(in the rows, 128 means zero)
Each path below is one point turned by a fixed rotation once a step. After each direction that follows a path, write how fast that rotation turns it, in degrees a step (0 if it stays still).
Each turn is a multiple of 5 degrees from 10 to 175, or 0.
Each row of a path follows its step; steps can be skipped.
path 1
step 3: [135 123 127 122 135 123 129 123 127 122 124 119 137 128 120 120 121 125
 128 126 126 133 115 134 122 129 120 126 117 120 125 116 134 127 125 129
 127 133 122 132 133 131 119 127 131 130 124 128 123 131 129 139 129]
step 4: [124 124 125 118 132 128 129 119 129 122 128 126 140 133 127 128 124 122
 127 134 125 129 123 126 134 134 121 133 123 123 125 128 136 133 140 125
 120 124 125 129 123 125 113 133 131 120 134 123 127 124 127 140 123]
step 5: [121 118 132 124 129 129 130 132 125 131 126 124 139 127 127 134 122 121
 121 134 119 131 125 129 131 138 129 118 114 128 125 133 138 123 132 130
 122 129 117 126 129 133 117 133 126 130 127 129 121 131 131 127 128]
step 6: [126 127 128 127 130 132 130 133 127 129 125 124 137 131 119 125 127 117
 131 132 119 125 130 133 133 129 131 129 118 122 127 133 141 121 132 120
 131 129 126 142 131 127 115 116 130 120 127 126 129 132 121 129 132]
step 8: [139 125 134 129 133 123 118 127 130 125 126 123 130 126 124 135 115 126
 122 130 123 128 129 130 123 134 126 133 125 113 129 133 141 115 125 121
 125 131 121 134 134 119 124 125 125 130 127 131 124 124 129 121 130]
step 9: [137 131 128 125 125 132 126 125 127 128 122 117 133 124 129 132 115 127
 127 128 134 127 123 124 128 131 117 131 126 116 128 126 138 125 122 125
 138 121 129 133 131 131 117 127 133 122 123 121 119 121 121 134 130]
step 10: [125 120 125 125 129 132 114 119 125 122 125 124 135 134 132 127 112 133
 128 130 123 132 131 130 123 133 120 128 125 126 131 134 132 126 129 126
 127 131 124 122 140 127 117 135 130 126 132 123 121 125 123 136 130]
step 12: [125 121 125 125 132 138 123 122 121 124 121 122 139 136 129 122 128 120
 123 127 122 125 127 131 136 129 122 123 130 129 130 128 136 126 126 130
 135 134 119 135 130 133 117 118 138 134 128 125 119 132 129 134 127]
step 14: [137 127 135 123 136 124 121 123 128 129 125 119 137 125 122 131 121 116
 120 128 128 130 120 134 132 124 122 125 121 124 118 130 140 119 133 130
 125 131 123 129 119 136 125 121 127 129 129 129 128 122 128 131 122]
Speeds:
[130 129 128 127 128 130 127 127 129 125 129 127 127 129 131 128 127 131
 129 128 128 128 126 127 127 126 128 127 128 127 129 127 129 128 125 127
 127 124 128 127 132 126 129 130 128 130 127 129 127 130 126 129 127]	45
[130 128 127 129 130 127 129 131 130 127 128 128 127 126 128 127 129 128
 129 126 126 129 127 130 126 127 131 126 125 126 128 127 129 127 129 125
 127 129 128 126 129 129 129 127 126 129 128 128 126 124 128 128 130]	135
[127 127 126 127 127 128 128 127 127 126 128 129 129 127 130 129 129 131
 128 128 127 128 132 129 128 131 129 127 131 127 126 131 126 131 127 126
 126 128 124 126 128 128 128 128 128 128 127 127 128 126 127 129 126]	130
path 2
step 0: [119 122 127 125 138 134 127 131 133 130 135 130 122 132 120 124 136 130
 124 132 132 125 141 129 123 130 126 124 130 125 135 123 128 123 121 133
 137 129 123 125 134 143 131 127 124 127 130 122 128 128 127 119 128]
step 4: [125 127 131 131 121 127 125 125 128 121 128 120 127 132 130 133 132 136
 126 125 131 134 128 130 133 133 127 129 111 129 139 134 131 134 127 129
 126 122 134 135 128 141 128 122 134 126 128 133 126 124 132 126 139]
step 7: [138 128 132 127 127 126 128 130 134 122 126 134 117 136 126 129 127 127
 125 121 127 134 123 127 124 126 129 121 132 117 131 127 131 138 127 123
 123 127 129 129 115 120 125 129 132 127 133 122 122 121 118 135 129]
step 8: [134 127 121 131 131 124 119 123 123 131 127 131 131 126 122 131 125 130
 132 130 130 129 126 129 129 122 128 126 122 122 132 139 129 130 121 131
 135 135 127 132 120 129 116 126 118 136 131 128 142 131 127 139 126]
step 9: [124 124 116 127 137 127 121 130 128 122 131 133 129 125 134 132 117 136
 128 127 121 128 125 129 137 135 124 125 124 119 119 126 134 120 122 121
 128 126 124 122 124 127 127 127 136 135 132 120 124 126 125 127 133]
step 10: [131 126 132 128 126 129 126 130 128 131 128 131 127 123 133 123 124 127
 131 131 134 137 121 127 134 125 127 127 127 129 121 122 121 124 116 122
 133 128 132 144 133 119 116 128 124 121 124 123 130 129 131 128 140]
step 11: [127 129 125 119 133 126 127 128 126 133 130 136 125 125 131 120 128 120
 134 130 129 135 131 120 126 138 121 129 132 127 131 137 133 117 129 126
 128 135 131 136 123 128 136 123 122 131 130 123 120 138 121 124 129]
step 12: [131 129 131 127 128 128 125 133 119 131 124 137 124 130 134 121 120 137
 129 127 135 141 134 130 120 125 127 131 131 125 123 123 119 133 132 129
 132 125 124 124 127 137 125 128 123 134 121 124 126 131 134 116 129]
step 14: [132 117 128 136 125 127 129 133 123 124 132 135 131 123 123 128 125 123
 123 123 126 131 142 125 123 127 128 132 121 130 125 130 127 121 118 125
 132 123 132 119 133 122 129 131 124 125 121 135 130 131 123 119 117]
Speeds:
[128 126 127 125 129 129 128 127 127 127 128 129 128 129 130 129 128 131
 128 129 129 130 128 130 127 127 128 126 125 126 126 128 126 126 131 127
 124 129 130 127 130 129 130 130 130 127 128 129 130 128 128 127 126]	130
[125 130 129 129 127 128 128 127 129 128 127 128 129 128 132 126 129 129
 128 132 126 129 127 127 128 130 128 129 124 129 129 126 127 128 126 130
 127 130 127 130 128 128 129 130 126 129 127 128 126 127 126 127 130]	60
path 3
step 1: [127 131 126 133 128 125 127 127 127 130 120 122 131 135 131 132 132 124
 122 135 133 115 129 128 128 118 129 129 139 133 122 127 118 132 121 135
 130 125 130 130 132 123 134 138 128 116 133 124 122 144 131 124 127]
step 4: [123 123 130 132 134 124 124 127 123 129 123 118 129 129 122 140 133 122
 134 136 131 116 127 125 128 123 128 124 127 132 122 130 121 136 120 129
 135 119 141 123 132 130 133 128 132 125 140 123 126 128 137 134 126]
step 5: [122 123 130 135 138 132 124 129 123 126 118 119 139 124 132 124 122 132
 130 128 132 122 133 128 125 118 132 128 140 124 127 122 128 140 126 127
 129 121 137 130 136 125 130 132 129 130 139 129 115 129 130 130 125]
step 8: [126 133 131 134 129 129 127 132 135 133 129 122 134 129 145 129 130 128
 127 140 133 116 124 127 133 126 127 130 132 122 125 121 126 137 121 126
 133 117 140 127 130 131 124 129 131 135 131 128 115 135 136 127 124]
step 10: [133 129 118 135 123 131 130 135 132 129 119 122 134 129 139 132 134 128
 127 141 131 123 122 122 126 120 130 126 140 120 125 128 127 132 133 129
 130 115 129 131 127 126 134 132 131 120 136 125 123 137 125 122 126]
step 11: [128 135 129 137 131 127 126 132 131 128 125 123 124 125 143 134 142 130
 139 136 126 117 123 121 123 121 131 134 125 121 127 123 124 129 124 129
 133 124 127 135 124 126 131 125 127 133 138 116 124 129 133 137 126]
step 12: [122 131 130 139 135 131 117 132 126 127 115 126 129 118 138 126 129 129
 134 142 129 125 122 119 133 129 132 131 140 127 121 123 129 127 128 127
 119 119 126 126 129 129 128 129 123 129 136 121 130 135 131 122 125]
step 13: [124 131 123 123 131 123 124 127 126 127 120 128 125 130 136 139 133 120
 129 143 122 123 127 125 132 123 126 123 132 124 119 134 125 129 124 128
 129 113 132 132 128 125 126 131 129 125 144 119 129 131 136 133 124]
step 14: [131 129 127 134 135 129 130 132 124 115 115 128 125 126 136 126 130 132
 134 127 130 124 133 125 128 119 134 132 141 116 122 125 129 132 126 125
 125 122 132 129 133 124 128 126 124 130 147 120 127 124 129 131 124]
Speeds:
[129 129 129 129 127 130 127 129 126 128 125 125 127 126 128 127 126 127
 127 125 127 129 129 126 128 127 130 128 129 128 129 127 130 129 130 128
 127 128 126 126 128 131 130 128 126 129 129 128 127 125 126 125 129]	155
[128 129 129 130 126 129 131 126 131 127 131 126 128 127 130 129 128 129
 125 130 128 129 129 129 130 128 128 129 127 126 129 127 129 131 130 132
 128 129 129 127 126 130 129 130 129 129 126 128 128 128 127 128 126]	35
path 4
step 1: [126 124 130 128 121 137 118 131 139 118 128 124 131 137 122 133 124 133
 132 123 132 130 129 130 131 119 133 126 131 140 120 130 131 126 131 127
 120 124 125 127 129 129 126 124 131 128 138 128 128 135 133 137 122]
step 3: [122 122 123 121 123 131 120 125 130 128 122 130 125 131 127 132 126 141
 122 127 130 127 142 136 127 129 121 131 122 135 121 127 129 129 134 134
 120 125 129 133 126 134 135 131 116 123 123 128 129 125 135 132 122]
step 4: [125 121 122 126 119 127 120 124 140 125 129 127 130 131 125 131 122 137
 140 130 128 129 128 121 131 122 132 124 127 143 124 131 129 137 132 127
 123 130 121 120 124 126 133 132 130 125 131 128 124 131 130 133 118]
step 5: [130 126 130 128 123 127 124 128 128 132 131 125 118 124 132 128 127 142
 129 125 124 117 127 125 135 127 134 143 119 131 125 130 130 131 124 126
 122 129 129 123 125 134 129 133 125 135 127 126 129 137 127 133 115]
step 8: [131 127 128 134 129 136 127 125 124 121 121 123 126 125 128 133 131 139
 125 127 124 123 137 135 128 123 131 140 120 131 129 129 126 128 126 128
 122 125 127 125 129 135 131 137 124 135 129 124 132 134 134 139 114]
step 9: [121 118 127 128 130 128 119 123 135 127 131 123 129 133 130 135 128 135
 127 132 134 122 132 131 123 122 126 128 123 144 117 126 128 125 130 130
 123 128 121 132 132 133 129 132 120 124 129 119 123 124 137 134 126]
step 10: [127 128 131 127 116 125 124 125 133 126 134 124 128 129 134 136 128 143
 131 127 120 126 134 127 128 128 134 131 132 141 119 131 133 131 128 131
 133 126 129 119 121 127 135 130 130 124 136 125 125 131 127 127 116]
step 12: [121 116 133 119 130 135 125 129 134 131 134 123 121 130 128 139 124 132
 130 129 134 125 131 121 134 123 126 126 115 139 119 124 127 131 122 131
 122 126 123 130 123 128 130 126 127 128 131 128 124 124 139 132 124]
step 13: [122 127 133 128 124 127 128 135 127 120 132 121 125 135 124 133 127 136
 132 129 118 126 137 128 130 129 130 136 127 140 123 129 126 129 123 130
 126 131 132 123 126 128 136 126 133 133 140 131 131 134 127 133 114]
Speeds:
[127 127 127 129 129 126 130 126 127 129 128 128 127 128 127 132 128 129
 130 128 130 130 123 127 129 127 127 124 129 129 126 128 128 126 127 127
 128 126 129 128 127 128 126 130 130 128 129 127 127 129 129 127 127]	135
[128 130 129 128 130 127 131 128 128 128 129 131 126 128 129 128 129 129
 128 128 125 128 129 127 131 128 128 129 128 127 128 125 130 129 128 130
 131 130 132 126 127 130 130 130 127 130 129 126 128 130 127 129 127]	135
[128 129 131 131 127 131 128 128 127 128 130 127 131 127 128 131 128 128
 128 128 130 130 130 126 126 131 129 129 128 128 126 127 131 126 130 129
 129 127 128 127 127 129 126 129 129 128 129 127 129 127 131 128 130]	35
